The same turns and mirrors carry the whole set onto itself and the rows of a family onto each other. Which other rows belong to the same family as each row named below? List them in the order they appear above.
These 32 rows form 4 families of 8 rows each.
Maku: [ 12.2 -36.5   1.4  -7.9  15.1  14.5  39.2 -21.4 -18.2   5.4  21.0]
kugaz: [-13.3  -2.2  20.3 -30.1  -8.3  12.8 -13.6  -3.3  12.2 -32.1   8.2]
kor: [ 18.2 -19.9  -0.5 -11.3  11.9  11.1  31.7 -28.5 -31.1  -0.4  21.9]
teg: [ 19.7 -21.9   1.2   9.2 -26.1  -9.8   8.7   1.9  17.5  26.7  27.8]
bezi: [ -4.0  11.6  19.4  17.7   4.3  -1.5 -11.8  21.8  49.6  14.2   6.1]
kula: [ -6.4  14.0   9.6 -12.7   5.6  33.0  -5.2 -31.4  21.6  18.0  32.4]
Tubi: [ -4.1  16.7  15.0  -3.7  23.4  44.1   8.8 -20.9  13.7  18.3  33.0]
tup: [  8.4 -26.3   3.6  -6.0 -18.0   0.0  13.1   7.2  15.1  16.8  49.1]
Didon: [  5.2  20.4  18.1  18.3   4.8 -10.1 -12.1   4.4  46.5   8.4 -15.0]
pip: [  5.7 -31.2   8.3  -1.0  10.1 -35.4  11.5  26.6   9.8 -20.6  -8.9]
Bunud: [ 10.3 -18.8  17.9 -34.3 -11.9   1.3 -10.0  -5.5   3.1 -30.8   0.7]
vuf: [ 17.4 -20.8   4.1   7.5 -22.2 -19.3  13.8   8.7  29.1  18.8  34.1]
Zufos: [26.2  5.8  3.0 32.2 36.0  0.9 31.7 -6.7 11.0 33.3  8.6]
Dalel: [29.2 -2.7 13.6 16.1 26.8 -3.9 40.0  6.9 35.2 33.2 -1.1]
makat: [  7.6 -28.1   4.4 -17.9  28.5  10.6  35.4 -13.6 -25.9 -15.3  20.7]
lam: [ -3.4  13.5  25.0   2.6  54.3   9.0  11.8   2.4   9.5 -19.0 -23.0]
pav: [ -1.0  27.1  14.8  -4.8   0.1  39.8   4.3 -31.9  14.3  15.3  25.6]
bipu: [ 4.1 10.8  6.9 36.7 36.2  0.1 29.8 -2.1 17.0 34.2 10.6]
beg: [ 34.3  -2.8   5.5 -13.9  30.5   4.5  34.4  -2.3 -31.7  -1.2  16.6]
fude: [ 16.0  -7.2   2.9 -15.7  30.0 -46.5  10.3   7.4  17.7 -21.9 -10.0]
bep: [-22.1   8.9  10.3   0.0 -10.6 -10.0  -3.1  -4.2  51.0  13.3  -9.5]
konet: [ 15.2 -12.5   1.9  27.6  43.1  -2.3  37.2  10.9  13.8  29.5  17.2]
tuva: [ -2.8  15.4  17.3  -6.3  47.4  21.8   6.9 -12.0 -11.1 -12.3 -19.8]
Povol: [  0.4  26.1  20.3  11.2   8.8 -13.0 -19.9  13.7  39.0  -4.2  -5.9]
pode: [ 20.3 -21.9  15.5  14.9  24.1 -28.6  27.2  22.3  -1.7 -12.3 -17.7]
nin: [ 24.1 -26.8   2.6   9.1  16.5 -41.4  15.0   8.1  -1.4  -8.6 -20.1]
ver: [ -2.2  -9.0  12.2 -25.5 -21.6  -3.2 -15.0 -14.9   1.8 -24.5  -2.5]
pif: [ -9.7  38.6  26.7   1.9  34.7   5.6  30.4 -13.1  12.5 -15.4  -8.5]
kemed: [-18.4   8.3   4.7 -31.2  -6.7   1.1  -7.1  -9.9 -18.2 -17.8   9.9]
fovuk: [  4.0  18.8  19.0  -2.5  46.7   6.4  10.1 -23.0  -2.3 -21.6 -26.1]
Bidiv: [ 19.0 -34.5  -7.9 -23.4 -14.5  -9.5   1.6  11.0   4.9  30.6  16.6]
lomu: [-3.0 11.5 16.1 -2.5 -7.5 43.2 24.3 -7.3  0.8 32.4 19.8]

The rest of the family of Tubi: kugaz, bezi, tup, pip, makat, lam, konet
The rest of the family of fovuk: kor, teg, Didon, Zufos, pav, nin, ver
The rest of the family of Povol: Maku, kula, Bunud, vuf, bipu, tuva, pode

The same turns and mirrors carry the whole set onto itself and the rows of a family onto each other. Which other rows belong to the same family as each row named below? List them in the order they appear above.
These 32 rows form 4 families of 8 rows each.
rogu: [-17.0  -4.5  19.3  25.8  66.3  -4.7   5.5  13.6   1.5  20.5  15.6]
dola: [-22.4  11.9 -18.1  17.6  68.0   0.3  11.3  12.8  -7.7  12.6   8.6]
Vimek: [-14.6 -23.3  19.7  11.0  35.0  12.1  -8.6 -37.5  -4.6 -26.4  52.8]
dedep: [-39.0 -32.5  13.0   6.0  45.0  10.8  23.4 -40.8  10.7 -31.2  49.7]
ves: [-46.0 -12.2 -22.7  39.9  36.2  34.7   3.8  -8.8 -22.4 -13.9  19.5]
puvut: [-18.6 -49.3 -19.0  26.8  25.5  29.0  20.9   7.5  27.2 -40.9  47.9]
nema: [-36.0  18.2  29.0   1.7  35.6  15.1  -8.2   6.0  -7.0  -1.7   4.5]
fif: [-34.0 -32.3  -2.4 -19.1  14.6  30.7  20.1 -19.0  33.5  -7.4  64.4]
mav: [-35.5 -40.9  -3.3 -18.3  35.7  36.1 -19.8  -2.7  15.9 -27.5   5.9]
dal: [-36.9 -15.1 -19.8  19.3  61.0  29.6  19.4   2.0  -9.0   2.4  73.1]
kote: [-25.1   7.4  20.6   5.9  65.9 -11.5  -8.5 -15.0   5.2  -2.6   2.8]
nug: [-42.7  -4.6  -9.1  11.9  31.4  32.5  16.6  48.4  26.1 -13.8   4.0]
Vit: [-32.7 -30.8  10.2  33.1  10.4  16.7  31.8  12.0  20.3  18.8  53.3]
Kofo: [-4.4 -4.5  2.3  6.7 15.8  9.3  5.0  5.1 53.6 -0.1  4.1]
rame: [-32.0 -10.2 -11.2 -21.5  49.9  29.3 -12.3 -16.6  45.9 -33.0  10.8]
bod: [-37.8   6.4 -11.9  18.1  37.4  21.0  -9.4  35.7  37.4  14.1  14.0]
Tera: [-28.0 -25.0   2.8  15.1  25.8  -6.4  37.3  30.0  23.3  18.6  43.3]
zafu: [-22.7 -10.4  18.7   6.6   9.3  -9.5  20.6  -4.1  53.1 -11.2  23.3]
ruk: [-47.3 -14.8  10.5  44.2  34.2  -4.6  27.6   6.8   2.0  13.8  44.4]
giv: [-17.7  -3.3  -1.5 -25.2  18.9   1.9  11.7  -7.7  33.7   3.2  -0.1]
tebod: [-12.6 -14.3  38.1 -12.0  26.6  11.4   7.1  20.0  39.4 -26.8  38.4]
Dasi: [-25.5   1.8  24.2  -9.2  49.2  -5.6  41.1 -21.0  -4.6  -8.9  41.4]
Kodi: [-26.3   6.0 -20.1 -16.1  54.7  37.7  -8.3 -39.7   3.5 -15.3  25.4]
lepo: [-47.7 -26.0   2.7  19.8  68.0  43.3  19.3 -16.0 -16.1  -4.2  49.4]
Rom: [-22.9  11.5  14.5  42.3  24.7   5.0  26.8  14.3   4.9 -15.8  50.9]
mem: [-19.1   1.7  -4.0 -11.0  74.4  38.0  -2.7 -19.1  17.8 -21.8   0.7]
valov: [-62.0 -15.4 -21.6  21.4  74.6  39.2  -6.4  -5.9  -1.7  -8.3  34.7]
vuba: [-19.2 -26.0  33.1  -1.6  35.4   1.7  33.5 -34.2  10.6 -15.2  24.8]
vibed: [-34.0 -26.7  -9.3  -1.6  15.3  55.5  18.2 -20.5  36.9 -22.9  42.9]
Kis: [-25.0 -15.6 -46.6   3.6  34.1  32.8  -8.8  17.8  33.1  12.1  32.1]
Vip: [-27.7  -2.9 -21.4  25.6  49.0  53.3  -8.0  23.9  25.8  12.2  29.0]
vego: [-52.7 -28.7 -23.5  18.7  19.2  39.4  25.1   3.8  41.3 -17.6  53.0]

The rest of the family of nema: Vimek, ves, puvut, mav, nug, tebod, Rom
The rest of the family of zafu: dedep, kote, rame, bod, ruk, valov, vego

